Each row is where one point has got to under a steady rotation. How many steps took it there?
The counts run from 0 to 790.
[134 134 139 189 140 147  77 111  57 136 126 140 118 157 132 148 116 129
 129 126 113  88 197 118 125 123 126 128 161 129 135 135 105 167 106 138] | 54
[163 160 134 192 147 154 100 142  86 123 156 111 123 121 122 173 127 162
 125 153 111  98 177 135 124 126 174  92 136 121 161 120 102 141 129 166] | 538
[172 145 129 179 168 158 132 121  96 133 104 160 120 119 135 139 163 148
 154 164  75  96 164 125 125 103 155 119 149 129 153 131  79 142 146 168] | 307
[157 145 136 163 158 134  97 150  96 151 121 101 118 142 112 152 139 163
 140 145 129  78 187 120 133 124 170  89 148  88 151 123  99 142 119 167] | 420
[ 97 112 128 205 112 124 146 130  93 144 132 106  96 113 114 158 153  99
 101 155 111 108 134  98 101 120 115 129 173 107 152 113  69 144 143 136] | 603
[139 132 128 204 112 119  99 124  80 106 155 103  87 114 122 160 132 138
 117 149 109  90 182  99 122 104 160 139 168 105 137 144  97 122 132 131] | 36
[124 150 136 194 130 136 134 159  94 130 143 119 123 128  96 146 120  92
  91 138 114  97 171 100 119 126 132 102 166 126 137  96  79 169 146 155] | 346
[163 173 129 154 176 151 124 124  95 105 103 103 118 173 140 167 135 108
 107 168 128 133 163 133  79 142 138 123 144 113 151  96  88 157 129 151] | 121
[141 127 125 175 144 111 122 148  78 141 113 159  96 112  97 113 142 108
 117 131 112  89 179  94 125 106 134 141 186 115 117 119  76 153 119 156] | 322
[124 104 126 183 126 116 113 120  93 135 110 134  80 134 118 142 147 140
 126 150 105  90 169  92 114 103 131 154 194  92 131 150  95 130 138 151] | 690
[125 109 136 203 131 135  70 120  54 157 134 151 106 108 125 142 120 148
 118 130 114 107 175 136 114 137 128 143 149 127 146 124  93 153  97 141] | 304
[127 131 137 198 138 160 140 143 118 128 125 126 127 130 111 152 149 139
 111 161  76  92 156 105 125 111 127 101 166 127 161 116  96 155 172 176] | 581
[149 122 137 161 149 139 129 147 110 146  95 129 134 139 103 135 168 136
 142 148 111  68 181  97 129  98 148 104 174 109 135 122  98 156 146 176] | 65
[150 124 146 179 131 144 126 136 106 122 131  88 108 137 130 172 163 145
 108 175 109 120 147 138 100 127 194 109 125  93 175 112 101 107 144 145] | 773
[145 147 122 168 160 142  73 103  75 121 122 105 110 145 139 165 128 149
 146 147 135  95 184 120 106 119 125 126 162 108 148 133 114 157  99 157] | 290
[111 125 141 209 109 115 133 137  85 165 128 120 123 110 107 131 157  87
  96 124 111  94 169 102 118 120 145 113 150 123 125 111  76 162 129 134] | 596
[127 126 165 179 136 156 142 150  93 120 132 117 126 172 118 172 132 106
  88 168 103 128 140 142  85 147 159 119 139 112 188  92  84 140 134 135] | 244
[146 106 139 163 154 146 134 132 107 148  73 141 122 146 118 136 184 141
 149 166  85  88 161 120 116 103 147 131 172 109 145 120  95 143 148 171] | 64
[126 108 150 191 146 162 116 158  95 154 127 160 133 124 112 143 125 149
 103 154  76 110 148 145 117 149 130 110 147 128 179 101  83 144 145 170] | 325
[147 125 160 185 132 159 116 145  90 142 126 144 146 144 118 149 147 148
 134 142  86  77 176 128 139 121 174 100 141 125 159 124 105 158 141 154] | 52
[140 109 139 176 130 133 116 145  98 125 141  91  95 130 116 178 148 154
 113 173 120 126 138 141  92 132 173 124 140  85 182 112  92 107 127 149] | 648
[127 139 143 172 156 144 113 153  88 135 106  97 156 142 114 154 142 106
 103 144 150 114 163 129  85 140 114  92 155 129 147  72  98 181 111 164] | 613
[140 114 145 171 158 160  75 145 101 142  98 127 136 153 114 140 127 160
 107 142 112  90 190 126 112 140 124 114 157 128 150 102 123 158 137 191] | 569
[153  98 157 173 144 158  87 126  69 114 118 149 116 172 137 151 127 142
 125 160  92 119 164 160  94 140 173 154 142 117 171 118 102 130 113 133] | 32
[130  97 154 167 135 124 100 151  67 131 126 114 115 134 114 161 138 119
  99 159 139 139 136 159  72 151 155 136 140 105 165  86  88 132  91 136] | 635
[175 178 132 149 176 142 110 115  76 102 119 111 110 158 136 164 130 120
 131 158 132 128 175 132  88 127 151 123 150 114 151 109  92 153 117 150] | 644
[158 160 120 172 143 100 127 118  81 119 131  92  82 124 122 159 151 113
 139 157 146 102 165 102 106 103 159 126 161  88 132 137  82 132 110 133] | 521
[128 127 148 189 118 130  79 121  60 118 157 113  98 153 129 162 110 127
 109 140 124  97 187 118 117 137 161 139 152 105 156 135  98 141 102 117] | 789
[108 103 160 179 142 160 135 150  85 151 116 148 140 153 108 149 136 114
 105 155  95 116 135 142  95 153 121 117 151 122 180  92  73 159 122 148] | 723
[140 131 140 183 121 107 140 132  75 111 115 124  99 135 117 139 152  65
 103 148 124 119 162 106  85 106 150 152 174 126 119 104  76 153 124 124] | 366
[139 155 124 200 139 146 112 124  92 157 132 114 122 124 121 155 149 148
 133 139 101  70 180 100 148 118 144  94 153 115 142 144  91 153 141 165] | 184
[178 178 120 158 169 128 122 107  78 110 114  95 104 139 141 160 149 116
 145 153 138 116 171 113  92 104 159 124 146 106 138 124  83 150 117 147] | 520
[119 139 117 200 123 114 148 115  82 142 122 123  94  93 120 144 154  97
 110 144 114 124 137  97  98 111 109 136 167 125 134 118  65 151 140 139] | 727
